In the data rows, 128 means zero.
Some points, each followed by its number:
[160  91 103 122 157  94 138 132 148 114 146 145 147 101 111 142 128 219
 125 102 145 137 107 196 122 186 142 150 163 132  89  77 140 120 159 161
 132 122 127 119 115 156 123 122 153 138] 0
[144 153 133 133 116 134 152 124 139 114 177 117  88 206 193 122  82 187
 134  76 148 173 109  95 101  62  70 135 161 163 104 104 100 121  70 159
 148  74  88 122 149 101  99 150 126 108] 1
[132 171 121 131 164 147  93 104 138 150 150 130 121  84 132 143 104 115
 129  98  88 144  98 102 122  59  96 180  57  82 167 197 134  70 140 160
 142  60 108 114  83  90 151 174 151  97] 2
[140 144 153 157 109 162 122 102 145 157 100  31 186  64  63  80 188  52
 150 205 142  59 202 175 150 191 179 101 166 183 153 105 166 135 149 155
 135 160 158 144 108 158 106 105  99 150] 3
[111 132 140 163 105 182 146  89 100 167  75 118 149  87  77  84 161  54
  87 191 163  65 198 152 115 201 176 101 166 192 101  77 122 147 143 118
 134 145  98 112 148  83 106 161 143  83] 4
[130 101 105 123 148 112 122 155 130 102 172 154  89  93 107 109 108 127
 121  38 114 151  95 112 180  66 117 150 179 185 172 117  86 164  71 178
 117 175 155 121 110 170 139  94 123 136] 5
[104 165 165 152 132 183 130 104 121 147  96 120 134  73 101 139 146  80
 141 155 136 109 125 110 117 182 172 122 149 159 160 101 155 174 146 103
  46 174 155 136 122 181 142  86 123 146] 6
[133 172 199 106 105 139 192  85 154 158  75  61 108 152 176 146 121 152
 163  95 122 158  74  71  97 192  84 179 155 199  65  72 120 168 153 186
 138 135 139 107 152 125 125 117 110 106] 7
[166  85 101 152 143  96 135 150 109 101 167 166 144  72 104 125 150 106
 125 132 106 143 134 151 178 129 145 118 182 159 161  75 135 147 172 179
  96 197 177 127  90 180 113  81 134 177] 8
[126 186 178 146 104 176 110  88 109 132 111 151 124 103 102 131 171 116
 135 108 146 138  91 107 127 181 156 100 163 176 141  81 114 169 108  96
 131 168 170 123 123 174 134  98 126 157] 9
[142 106 102 115 128 112 126 134 127 105 126 142 113 122 126  95 117 133
 118  93 153 140  82 147 126  87 100 157  97 120  93 141 108 128 134 174
 115 114 142 148 103 130 140 146 131 126] 10
[113 161 147 137 116 176 141 110  95 126 109 145  87 109 108 119 117 123
 103 138 100 160 123 123 157  89  99 111 155 112 151 110 161  81 186 139
 127  94 118 141 147  97 144 157 153  99] 11
[134 181 165 161 100 183 108  89 101 167 206 103 143  71  86 100 150 102
 124 163 156 105 101 134 207 142 128  89 164 184 159 105 136 109 162 148
 111 174 153 144 114 170 137  91 138 153] 12
[144  84 104 147 124  93 124 167 129  99 157 146 130  87  98 140 115  85
  92 147 129  97 142 163 131 176 160 159  78 105  86 170 143 102 190 171
 153 192 117 140 150 127 150 105 151 136] 13
[162 111  89 114 152 106 130 159 116 105 155 145 162  92  82  96 164  72
  88 187 132  70 177 172 123 198 178 111 132 185 100 147 105 139 179 170
 111 158 211 162 123 172 139  88 124 156] 14
[118 169 157 160 124 161 120 106 119 158 101 130 138 103 114 121 115 112
 135 157 125 110 105 118 116 139 100 110 163 125 153  93 145 114 178 143
 139 107  88  95 148  92 154 146 162 114] 15
[111 155 148 141 148 151 112 105 124 137  97 153 122  89 130 104 141 112
 153 151 124 128  83  92 157  96 148  93  80  83 172 195 171  94 184 120
 110 160 148 162 139 167 124  96 144 157] 16
[139  92 106 122 141 105 147 131 113 135 143 117 141  93  93 147 125 117
 103  94 118 122 108 137 138 172 106 199 100 196  75  67 132 134 178 195
 155 101  97 162 153 129  92 159 113 108] 17
[112 167 162 123 108 175 133 103 119 163  93 113 136 104 115 146 152 112
 129 123 127 144  99 124 163 134 114 103 158 126 138 110 144 111 172 113
 149 108 104 101 158 110 125 144 159  90] 18
New points follow, each followed by the numbers of its five nearest points above, nearest first.
[116 115 124 127 108 139 133 120 112  97 149 133 107 216 152 138 103 149
 138 100 101 145  91 101  91 184 148 109 146 120 124  78 113 169 122 154
 131 165 173 140 129 186 143  87 123 157] ~ 9 10 0 6 8
[104  30 171 130 139 157 105  69 131 165  96  97 165  64  79  99  85  79
 146 195 130  86 170 148 182  90 114  80  76 164 159 206 156  81 193 183
 101 164 161 120 158 168 112  88  91 157] ~ 16 3 12 13 6
[164  79  96 108 155  93 135 169 126 111 168 129 120  75 125 113 127  72
 154 102 148 113 100  97 163  66 165  78 177  59 182  83 149 138 102  69
  96 203 142 148 102 200  87  86 101 154] ~ 8 5 16 6 10
[ 96 178 155 148 118 179 135  86 138 144 155 144 123 167 158 154 146 148
 112 101 110 161  93 108 119  83 133 118 145 140 171 154 145 159  81  85
 132 101 122 117 133 126 134 146 135 106] ~ 18 11 1 15 9
[141 100  88 122 152  95 174 156 149  99 163 138  92 201 203 171  59 206
 162  70 165 159 162 145  92 113  86 127 201 110  71  95  89 170  58  77
 120  66  74  92 177  69 123 151 108 105] ~ 1 0 10 15 18
[155 115 124 113 173 114 115 142 115 109 162 161 127 201 193 166  67 202
 160  69 142 160 110 134  24 123  84 108 192 107  94 176  85 186  65  80
 131  79  75 107 167  77  94 164 100 137] ~ 1 10 0 15 18
[150 192 182 152 135 152 109  87 131 155 174  90  95 199 187 139 155 140
 135  71 132 166 145  74  97  62  68 132 126 194 144 160  90 116  57 185
 128 170 167 143 115 140 143  88 127 166] ~ 1 5 10 9 7
[147 108 123 125 149 136 116 146 106 139 142 127 135  79  87 143 160  74
 101 152 105 128 130 156 153 179 190 133 163 154  93  95 208 138 177 171
 120 153 163 102 128 169 142  95 140 157] ~ 8 14 13 6 0
[136  95  90 115 139 207 146 168 123 113 150 159  87 199 189 151  77 198
 162  75 166 140 152 148  93  97  79 116 188  93 104  93  80 160  60  71
 145  66  77 129 170  75 108 158 126 130] ~ 1 10 11 0 18
[119 174 163 117  88 172 126 103 133 138 128 151  81 193 185 129  89 194
 108  82 121 145  85 141 126 137  61 101 188 127 158  80 123 179  96  74
 152  68  71 120 177  67 139 175  99 119] ~ 1 18 15 11 10
[125  87  90 108 150 120 101 159 144 104 141 121 105 186 160  97 163 167
 118  82 134 155  97  91  81  57  97 189  54 105  96 182  82  74  67 177
 139  65 115 130  85  99 127 144 121  93] ~ 10 2 1 5 17
[134  79 117 122 124  86 110 169 118 106 132 149 134 193 162  99 157 191
 131 182 134 169  90 114  73  57 114 184  68  60  89 112  96 193  67  75
 113  69 103 127  97  82  95 157 140 105] ~ 10 1 2 0 11
[131  86 130 140 142 107 113 155 120 119 157 131  91 159 147 121 105 132
 114  96 127 154  99 113 130 109 106 119 167  99  98 100 125 103 156 173
 126 158 116 138 148 153 100 106 135 106] ~ 10 0 11 5 1
[139 108  92 110 136  97  95 157 119 126 199 149 103 128 140 143 115 172
 109 117 133 167  84  94 141 104 117  96 130  92  99  90 138  75 185 174
 105 171 169 155 149 174 116 106 114 163] ~ 10 0 8 16 13
